128 stands for zero in the data rows.
Some points, one per row:
[105 101 140  99 171 153 122 158 130 138 107 135 163 131 118 124 115]
[158 158 100 155 130  93 129  95 130 121 126 149 125 120 164 174 110]
[169 143 103 140 115  94 121 110 124  86 142 138 111 122 134 186 131]
[111 154 142 146 151  97 124 132  67 166 140 118  85  96 144 113 131]
[127 164 104 135 132  96 119  76 129 112 105 177 121 127 135 176 120]
[107  84 113 130 148 110 143  96 131 151 101 103 105 145 117 129 155]
[ 99 109 150 123 111 117 108 162 112  88 136  94 143 143 115  85 150]
[170 127 132 130 117 113 124  94 148  78 154  93  82  97 157 132  90]
[143  95 100 105 130 110 157 130 134 111 106 144 126 144 147 174 111]
[106 134 157 176 112  99 155 162 114 145 132 117  86 102 121 149 169]
[ 87  91 156 137 151 126 132 171 146 110 132 120 111 155 112 108 158]
[139 100 102 109 126 164 155 106 118 147 125 138 109 136 152 115  95]
[ 93 150 126  95 116  98 108 131  87 141 138  98 154 158 114 150 138]
[136 114 145  91  99 119 162 147 135 164 113 132 166 154 137 114 125]
[159 117 126 138  90 124 147 107 163 130 125 148 154 158 141 138 121]
[164  85 105  83 103 152 154 105 142 132 132 135 156 133 138 123 123]
[141 139 112 155 155 125 123 120 105  89 122 145  97 136 120 155 123]
[152 128  72  88  88 115 157  81 148 106 119 126 147 131 140 157 119]
[158 156 117 179 114 144 116 123 189 121 137 139 125 106 157 102 112]
[120 153 173 159 167 108 102 156 119 129 163 157  77 103 129 134 119]
[171 158 123 154 137 148 111 148 132  93 143 119 102  93 131  99 103]
[ 98 146 120  92 123 111 129 114  74 136  94 108 127 133 110 148 170]
[132  90 138  91 168 180 119 137 150 132 155 135 131 136 139  92 121]
[161 139 113 149 139 103 107  81 141 116 109 134 136 142 120 149 132]
[161 119 105 104 112 142 131 120 144 118 119 166 168 142 136 159 120]
[143 162 118 166 140 128 123 112 122 101 101 124 124 127 105 156 139]
[128 131 154 137 115 171 123 152 190 144 131 130 122 132 150  76 126]
[100 126 140 144 148 190 121 147 126 157 161 110 129 116 107 101 138]
[159 165 128 130  90 150 127 137 134  96 139 118  82 103 161 119  86]
[151 112 160  80 108 141 143 148 143 155 123 149 160 149 133 109 126]
[ 85 170 120 157 147 162 104 142 126 167 157 147  94 102 136 111 101]
[121 114 122 103 138 104 147  69 124 141 103 126 135 160 114 157 145]
[147 127  95 110 105  97 145 109 139 139  88 133 125 155 114 146 138]
[143 161 112 162 155  99 115 103 111 114 104 178  94 110 129 120 136]
[150 147 111  97 102 113 129 124 113 121  85 144 136 152 134 150 128]
[128  93 136 134  83 175 164 123 118 135 138 144 108 124 121 108 122]
[126 102 155 128 101 115 132 187  90 107 138 149  92  66 127 128 142]
[ 93 107 120 161 125 142 154 146 120 101 110  98 101 135 127  97 140]
[115 138 138 100 168 117 131  90 116 161 101 137 168 139 106 127 115]
[150 137 125 108  90 126 103 101 154  85 121 126  82  87 156 165  86]
[106 126 132 106 156 156 112 167 109 123 157 111 174 116  89 100 133]
[107  76 118 125  98 150 145 141 137 142 112 123 146 138 113 104 124]
[129 110 156  86 126 157 148 149 152 164 136 142 158 144 138  97 103]
[107 115 164  91 147 180 127 162 140 142 141 164 156 130 117 101 133]
[123  83 135 152  92 125 170 127 135 136 112 117 118 142 130 118 127]
Then 24 other points, each followed by its number:
[116 106 105 113 106 147 123 137 130 136 140 132 140 170 117 105 103] 0
[141 123  98 130 135 105 134  75 117 112 124 126 151 150 116 167 137] 1
[150 159 136 119 123 110 109  96 179 148 118 140 139 146 122 139  85] 2
[108 156 136 108  81  93 101 116  90 112 155  76 137  94  93  92 170] 3
[118  85 121 139 109 125 127 125 177 143 101 139 143 153 117 114 129] 4
[157 141 142 135 104 161 129 140 149 133 124 144 134 125 116 104  84] 5
[163 132  86 103  94 108 119  93 156 142 109 144 144 139 139 156 123] 6
[118 125 141 132 169 152  95 185 143 138 159 148 148 114 125  86 130] 7
[105 106 160 116 163  92 109 153 109 139 130  94 159 137 119 113 159] 8
[115 106 139 112 172 100 136 144 102 132 120 104 162 145 110 122 129] 9
[101  85 105 102 138 173 118 115 154  94 175 100 146 141 109 127 157] 10
[132 117 137 119 124 166 139 139 134 137 129 154 142 150 113 116  88] 11
[ 99 105 103 100 114 183 113 126 139  91 152 100 160 132 119 146 164] 12
[ 84 132 128 101 123 157 104 117 101 109 146  90 156 154 120  99 154] 13
[125  78 178  98 119  87 164 168 112 110 184 150 139  68 129 143 165] 14
[136  89  97 122  96 108 162  97 136 139 111 166 115 143 129 126 114] 15
[148 122 142 114 138 151 148 163 143 144 150 142 148 156 138  92 107] 16
[135 160 149 154 138 172 139 164 172 139 156 147 132  96 155 100  93] 17
[142 171 130 162  81 136 124  96 132  97 128 106 124 102 138 121  89] 18
[166 155 101 137 102 110 132  80 157  96 117 138 135 137 137 165 126] 19
[156 130 113 140 124 123 126  86 114 152 125 157 123 143 151 144 109] 20
[170 149 120 164 153 125 147 106 180 110 133 136  91 118 153 116 102] 21
[157 149 128 126  98 118 121 167 133  81 100 136 129 140 146 114 130] 22
[ 73 141 113 145  92 144  96 139  89 126 152  96 133  95  97 111 159] 23
Which two of these numbered points are nearest to each point below, ignoring the 3 directions in which the first points spread most? Their numbers follow each, nearest first.
[ 93 153 147 164 110  92 125 169 107 169 150 100  96  97 115 115 158] > 6 19
[126 167 157  71 184 140 103 134 136 159 121 135 155 130 126 112 122] > 2 7
[106 117 125  84  87 109 119 156  92 119 137  69 149  98  97 115 143] > 3 23
[140 109 110 116  94 131 171  89 140 131 106 168 110 152 126 138 136] > 15 11
[132 122 142  90 140 168 113 163 149 150 169 156 162 128 154  83 119] > 7 16
[100 111 148 147 126 109 119 133 155 139  90 123 127 161 111 115 154] > 4 19
[137 184 159 164 143 150 116 165 158 132 144 159 115 108 134 107 110] > 17 5
[ 90 164  95 127  68 144 123  90 103 126 147  90 125 119 104 139 161] > 23 13
[139 122 119 135  81 146 139 113 159 145 151 125 140 154 143 105  90] > 0 19
[105  90 160 105 155 133 117 152 134 115 123  84 120 143 124 104 174] > 8 19
[112  96 140 113 156 132 148 118 158 145 109 136 130 174 128  95 131] > 21 4
[130 160 150 160  88 185 137 112 139 116 142 126 121  97 129  96  99] > 18 5
[ 96 120 125 118 158 104 110  98  90 146 122  99 154 133 100 147 157] > 1 19
[109 139 136  67 152 147 130 137 136 181 120 143 169 150 133 128 137] > 17 6
[121 116 137 146 110 101 107 149 102 101 130 106  98 143 108  98 128] > 0 22
[115  74 119 135 122 110 154 118 172 138 116 135 154 161 133 119 150] > 4 21
[155 137 112 142  75 137 147  95 145  99 122 103 130 123 135 138  96] > 18 19
[126 147 159 154 164 136 114 163 107 115 139 137  80 100 114 145 116] > 11 16
[116 151 103 171 113 113 132 141 138 104 136  97 120 132 151 148  84] > 0 19
[145 139 143 119 194 133 105 134  87 115 175 127 144  87 132 105 113] > 9 7
[117 168 135 182 186 128 137 111 150 144 139 168 119 109 130 125 108] > 17 21
[173 140 160 132 115 140 129 139 152 144 120 142 149 128 126 113  96] > 5 16
[127 127 122 158  99 154 149 136 131 119 181 140 120 128 144 105  76] > 0 11
[143 157 110 132  83 120 122  78 159  90 133  96 107 111 139 150  84] > 18 19
[ 90  92 154  97 157 112 150 141 143 170 113 119 151 155 126 118 145] > 21 8
[ 88  99 105 135 132 163 107 119 168  77 169 111 140 141 103 126 125] > 10 12
[ 93 125  86 130  86 150 140 145  83 155 125 126 104  66 120 103 146] > 23 15
[132 110  85 106 104 121 138  75 143 121 109 131 143 146 139 146  97] > 0 1
[ 79 138  89  99 102 160 118 137 127  85 161  82 165 124 112 136 168] > 12 23
[150 174 152 127 157  91 119 102 152 142  94 162 127 128 131 162 122] > 2 17
[127  83 114 153 125 129 123 159 159 108 123 110 125 143 138  95 133] > 4 8
[ 92 146 149 109 165 161 100 179 137 163 156 118 111 124 123  87 146] > 6 7
[125  95 101 142 111 102 134 113 136 138  97 125 116 154 110 138 137] > 4 15
[153 121  99 131 117 115 129 133 162 164 116 141 158 149 145 143 119] > 6 17
[166 145 155 173 110 135 133  91 153 117 123 131 120 126 148 148 129] > 19 1
[ 82 149 169  82  84  86 123 142 102 122 120  92 135 137 106 102 144] > 3 18
[151 150 139 171 165 129  98 145 106 103 149 157 111  96 135 140 142] > 7 1
[ 73 148 142 106 139 144 113 133  98 120 138  99 138 149  91  95 170] > 13 19
[113 149  78 157 161 146 128 105 162 161 144 139  99 102 145 149  90] > 17 20
[121 126 153 100 125 179 125 154 119 150 152 148 143 132 137  98  91] > 11 20
[130 117 167 115 141 138 115 116  96 167 136 152 128 142 122 136 110] > 20 11
[ 82  95 101  91 156 163 104  80 150  97 163 105 151 117 120 162 128] > 10 12
[128 139 144 159 148 166 121 172 151 149 132 141 128 113 125  92 114] > 17 5
[137 166 147 108 109 118 128 112 124 166 101 146 157 143 125 165 129] > 17 5
[129  87 113 120  94 120 165  92 144 163 100 147 133 136 139 147 139] > 15 4
[ 80 106 108 108  87 165 127 105 136  91 151  73 147 114 104 147 148] > 12 23
[121 105 157 124 121 166 133 157 108 119 134 132 130 151 117 130 124] > 11 1
[136 162 174 137 144 146 114 189 134 155 142 135 120 107 129 106 118] > 17 16
[160 171 150 146 108 124 124  90 118 115 104 145 124 126 140 150 113] > 5 19
[ 82 137 140 103 135 163  92 172 109 112 141 112 139 142 122 104 129] > 13 0
[119 139 109 168 119 104 118 107  91 101 124 141  85 118 119 159 125] > 0 11
[152  98 102 108 126 119 141 121 143  84 101 114 151 113 155 165 103] > 9 8
[113 107 132 100 162 175 140 147 120 149 149 137 161 138 125 130 107] > 11 1
[135 128 147 153 159 155 126 150 149 177 179 141 121 112 145  92 112] > 20 16
[152 157 144 143  84 168 140 117 150  89 162 116 115  65 151 133  87] > 18 19
[131  92 129 113 120 122 137 166 103 146 151 134 162 122 139 137  89] > 9 16
[104 128 183 129 140 149 100 167 130 132 120 136 124 143 115 105 153] > 19 6
[150 173 132 184 118 149 108 117 155 111 160 142  97  92 167 132 120] > 19 6
[139 103 107 123 123  94 139 116 141 136  95 142 142 167 137 133 142] > 4 6
[120 114 129 162 101 135 158 139 112 104 128 152  97 144 158 116 111] > 15 0
[129 146  96 149 144 115 111  94  90 113 109 136 109 100 133 177 138] > 1 6
[153 146 113 135 121 161 146 102 146  95 161  86 105 128 139 141  91] > 1 19
[129  87 111 138 128 112 142  96 141 152 108 122 126 161 132 137 149] > 4 21
[ 80 107 116  87 112 175  89 116 142 117 172  88 166  97 110 151 147] > 12 10
[ 82  91 151 103 148 137 111 174 133 138 138 104 145 135 141  80 141] > 8 9
[ 86 126 134 110 126 101 121 142 100 102 121  71 157 143 116 101 161] > 13 8
[ 93 111 146 146 166 170 152 133 150  97 161 121 115 160 126 129 139] > 1 19
[133 135 117 128  95 117 124  84 146  68 157 101  66  93 136 176 115] > 10 12
[159 133 175 139 122 151 106 132 162 150 139 156 138 137 139 107 122] > 2 19
[127 108 125 158  95 147 151 132 115 124 119 127  94 140 147 101 119] > 15 0
[136 122 124 127 166 101 128  93  89  91 132 135  93  97 154 176 111] > 9 1
[114 114  90  89 132 147 143 112 131 124 115 109 128 150 147 172 102] > 0 1
[106 109 126 119 164 119 114 123 109 131 106 101 150 143 108 158 155] > 1 19
[110  97 132 120 151 146 142 155 166 132 116 123 135 157 153  75 148] > 21 4
[119  93 146 134 147 133 143 142 154 134 133 111 103 167 125 113 107] > 21 4
[ 97 153  85 155 121 159  93 111 162 156 128 152  98  83 142 151 104] > 6 17
[123 111 167  95 175 119 102 159 181 145 138 119 166 120 129  83 130] > 8 7
[128  95 158  93 162 143 118 167 159 142 131 145 171 122 114 103 122] > 7 9
[141 135 124 115  98 157 141 143 169 146 105 155 130 132 130  99  87] > 5 11
[ 84 155 106 165 121 174 123 124  92 115 154 111  91  91 129 105 128] > 23 13
[160 124 129 155 148 134 128 115 153 141  83 124 138 108 164 121 124] > 21 17
[ 97 132 139 109  90 134 126 100  74  99 166  77 107 120 107 116 158] > 13 3
[128 161 106 162  86  74 135 135 143  75 110 127 100 114 141 139 111] > 22 19
[108 101 119 122 142 157 127 148 120  81 126  96 172 130 130 125 165] > 12 1
[124  91 159  95 151 157 122 172 180 121 135 149 175 110 133 105 134] > 7 8
[172 146 136 117 116 106 118  99 148 149 118 164 154 146 132 151 120] > 2 6
[139 138 103 119 151 106 108  96 128 137  84 144 170 135 129 136 152] > 7 6
[126 111 124 102 163 153 131 166 120 149 118 133 152 125  99  89 150] > 7 6
[128  96  99 101 141 140 164  94 119 125 118 119 125 153 134 148 106] > 1 11
[135 101  76 104  83  96 157 117 164 135 112 168 126 136 151 149 126] > 15 6
[158 162  98 129  82 101 147 113 166 102 118 145 119 133 142 182 140] > 19 6
[103 149 156 130 109 136 106 176  95 135 116 126 107 121  96 122 142] > 5 6
[135 137  72 141  78 105 132 122 144  73 120 114 140 117 137 156 118] > 23 19
[ 94 137  94 183  94 149 132 112 105 142 144 124  86  73 137 125 137] > 23 15
[119 147 110  96 172 102  94 121  82 160 118 116 123 123 125 148 152] > 6 7
[165 160 113 164 109 135 143 134 138  94 130 108  76 101 142 138 117] > 19 1
[ 88 119 151 110 164 161 138 169 137 142 141 142 164 136 112  85 125] > 17 7
